One turning vector, and how many steps it has turned:
The counts run from 0 to 744.
[134  96 131 107 113 112 147 143 161 163 113  92 106 104  90 106 128 121
 145  89 143 126 170 122 149 110 131 110 106 132  94 132 114 132 140 123
 147 158 183 156 113 103 116 111  87 200]
201
[118 145 102 137 124  90 127 126 113 118 150 123  84 119 134 184 126 129
 101 122 128 139  77 128 125 172 124 132 159 156 117  93 140  96 139 102
  88  99  92  62 171 141 106  98 178 109]
100
[125 125  67 102 118 148 130 131 128 163 128 173  94 140 104 106 109 152
 134 113 109 188 124 104 102 185 147 181 167 133 109 143 138 124  85 106
  89 106 171 163 158  88 150 106 164 145]
178
[114 118 155 108 123 124 133 125  96  92 136 105 123 121 153  91 151 111
 113 123 105 180 109 108 146 135 132 114  99 196 145 125  88 123  92 128
 100 168  98 145 142  67 125 123 146  62]
373
[112  91 144 127 135 130 108  99 141 135 137 149 131 119 110 162  97 166
 133  86 128 145 146 132 132 131 158 129  82  97 113 113 155 156 191 182
  92 125 168 126 128 156 120  98 163 191]
155
[136 134 138  88 117 143 109  84 145 144 114 107 108 151 105  76 107 127
 111 101  72 165 132 113 112 143 141 143 149 132 133  92 111 126  86 172
  90 106 141 112 149  98 175 136 157  74]
262
[128 126 130  95 101 126 115 105 155 104 105 106  80 180  87 121 111 105
 136  93 125 147 183 139 134 133 135 126  77 149 123 113 110 196 137 161
 107 120 163 102 139 124 147 110 166 156]
25
[157 156 147  83  91 113 143 100 130 118 142  91 124 145 113  88 164  87
 189 111  98 110 135 114 134  82 111 106 136 133 166 130  98 160  87 118
 114 152 114  89 116  82 165 151 124  95]
260
[ 81 101 105 149 122 147 135 104 111 173 132 178 127 149 132 150 123 132
 140  60 131 157 168 134 138 159 158 104 131  72 109 121 163 152 119 104
  89 104 146  95 145 169 136 113 190 137]
507
[ 83 107 141 108 174 139 149 140 132 115 108 158 123 111 121 183  90 127
 158 125 142 115 110 162 100 115 100 124 123 139 152  80 165 163 153 136
 130 168 156  95 105 134 115 124  58 161]
479
[134 130 144 127 146 118 103  79 132 107 132  81 150  63  76 104 107 144
 151 124 107 166 147 130 131 127 167 156 185 110 101 104  83 135 103 104
  98 149 111 141 173 101 135 106 131 132]
410
[111 103  94 134 157 111 149 132  83  85 117 135  91 193 140 157 115 141
  69 108 132 124 103 151 115 141 124 118 111 185 135  90  99 157 149 136
 124 147 128 154 120  80 150 124 141 122]
633
[116 131  95 120 136  97 125 168 113 149 184 159 159 136 171 131 151 137
 135 131 110 162 122  84  92 191  90 133 119 158 175 158 182  94 113 130
 125 121 111 123 102 117 107 117 144 118]
419
[126  64 153 138 152 139 127  77 114 146 118 101 136 138  97 134 109 117
 152 103  85 103 136 144 110  95 145 163 175  79 136  73 119 155 115 131
 101 121 164  77 121 124 145 113  98 131]
150
[104 200 131 110 141 133 108 143 101 119 160 163 151 106 145 152 115 179
 103 144 113 166  94  94 139 170 143 164 151 117 142 119 120 122 129 138
  82 122  82 170 143 123 169 121 177 131]
652
[128 172 127 147 139 101 117 175 128 105 128 118 154 167 177 179 103 131
  77 148 159 128 128 126 115 150 118 139  99 139 117 141 109  96 127 132
 189 158 141 208 109 146 112 141 103 138]
601
[145 112 140 112 130 136  78  71 130 133 153 138 114 114 122 138  77 152
 168 103 106 149 164 126 148 125 155 168 118  75 136 123 136 142  98 173
 101 125 139 108 134 162 145 111 163 118]
64
[140  77  95 114 123 119 122 150 107 141 146 119 130 197 166  94 153 123
 110 121 114 122 118 108 109 118  91 115 108 180 154 166 127 118 112 158
 159 127 160 148  74  81 137 148  96  72]
549
[127 135 115  89 137 118 118 159 156 154 145 140 136 189 156 113 100 126
  98  85 138 121 139 101 106 112  91  93  91 165 144 147 151 102 108 188
 142 158 105 136  83 162 169 152 129  84]
108
[100 124 121 119  94 134 123 156 162 102 128 146 144 130 103 142 129 157
 142 118 200 141 146 118 170 119  67 131 116 176 108 154 135  99 110  85
 161 153 126 100 140 195 127 116 136 130]
252
[132 157 110 122 146 109 160 166 130 117 148 151  92 176 153 128 133 100
 144 108 118 135  94 108  95 117  94 103 127 189 153 148 129 120  52 131
 128 162 129 101 123  79 136 141 103  88]
458
[106 150 148  96 113 143 115 145 165 181 141 169 147  75 129 127 142 176
 196  94 108 141 140  87 134 110 122 120 115 121 137 146 158 105 122 170
 109 147 159 118 140 142  95 127  93 150]
330
[128 169 100 137  81 111 115  95 128  99  90  83 139 166 100 118 126 138
 153 137 132 149 172 150 134 136 116 150 151 121 108 150  69 124 105  92
 167  95 133 135 167  94 119 147 187 104]
579
[109  98  57 164 150 100 128 117  44 156 159 152 127 136 137 159 122 160
 142 102  94 132 106 127  97 147 116 125 165 110 133 130 130 137 137 114
 108  95 123 144 117  93 110 112 159 108]
67
[139 144 120 106  84 135  87 104 165 113 140 115 112 126 103 109 139 157
 140 121 132 188 142 113 159 145 123 119  75 174 131 172 121 143 111 188
 107 147 125 148 172 119 132 135 160  98]
375
[119 156 124 164 127  99 169 152 143 159 132 128 125 160 129 170 175  77
 128  95 126 121 152 123 102 155 137  91 143 104 139 101 149 154  95  73
 110 105 124  60 121 108 126 114 137 149]
423
[128  98 135 155  83 135 146 116 171 116 138 120 128 128 100 189 163 126
  99 116 163 108 150 124 143 110 124  81 105 157 109  98 135 169 161 113
 109 172 100  99 125 176 129 115  85 149]
77
[114 173 105 134 109 115 162 142 152 102 104 120 148 158  95 109 140 142
 103 108 154 142 148 129 129 153 134 120 135 151  89 143  94  88 122  76
 134 136 126 209 189 124 127 142 168 127]
489
[ 70 154 106 129 147 124 136 140 118 160 125 171 154 196 144 126 129 156
 123  62 106 144 136 111 110 147 124 109 128 104 117 122 154  98 114 149
 108 106 116 147 138 142 179 165 174  97]
307
[141 123 146 144  94 120 105  65 133 100 114  71 151 170 129 145 158  81
 131 118 134 135 178 172 109 110 132  87  81 114 131 141 109 165 107 136
 150 100 128 116 140 125 124 174 150  70]
227
[150 101  80 132  92 124 120  93  88 197 156 114 110  86 122 152 148 113
 130 112 135 103 134 119 121 128 134 136 167  64 111 152 108 134 159  86
 145  89 143 140  74 151 149 137 116 132]
33
[ 92 123 125 110 138 127 139 123  93  71 152 157 141  78 137 181 123 135
 137 108 143 153 119 143 142 132 127 107  77 164 153 102 134 179 152 112
 100 202  87 141 118 136 120 119 125 133]
44
[145  58 104 110 112 125  99  66  82 116 170 108  96 100 127 149 115 141
 156 104 123 159 139 142 136 149 134 127  98 139 140 148 139 179 129 153
 115 113 138  93  92 109 120 101 144 105]
265
[ 80 173 136 181 119 128 137 161  97 118 106 137 147 122 168 163 151 134
 111 162 131 164 115 116 131 147 141 144 102 124 130 149  89 126 103  89
 156 104 117 154 155 116 100 151 129  91]
249
[132 140 145 120  86 132 128  94 128  96 114  93 100 159 131 161 148  63
 116 134 150 149 156 150 110 141 135  89  57 142 152 131 127 187 115 129
 148 131 141  90  97 125 132 158 131  89]
226
[158  95 109 117  82 118  80  76 152 117 137  82 106 148  95 147 138 165
 132 134 134 150 159 125 129 145 127 134 111 159 124 161 132 145 168 185
 111 121 179 112 135 110  99 128 164 146]
466
[ 84  99 109 141 168 104 152 158 101 157  97 121  96 190 129  96 103 103
 124  61 128 119 148 129 123 103 113 132 120 119  92 117 111 114  71 111
 161 107 177 118 118  92 154 126 157 105]
547
[161 123 155 129  83 121 159 136 172 152 128 112 111 105 110 107 141  83
 185 114 147 132 159 108 160 133 143 116 140 113 112 161 109 124  90  77
 132 140 203 125 161 138 114 115 113 154]
292
[158 100 135 128  98 121 145 107 104 157 134  61 126 120 133 133 155  69
  68 125 113 134 128 116  81 165 166 115 141 123 114  99 100 153 141 111
 115 109 151 167  98  99 138 122 122 143]
554
[134 131 144 107 127 119 106 106 129 126 161 119  95 138 156 184 128 111
 124  98 119 117 102 118 124  99 108  93  93 161 158  89 144 133 134 180
 129 126  78  38  95 164 136 121 121  85]
628
[ 97 181 108 141 150 101 166 165 104 122 131 172 118 162 138 159 135 118
 151 123 139 111  99 111 125 144  95 129 194 135 123 126 135  89  85  51
 141 122  93  97 157 134 121 120 125 113]
15
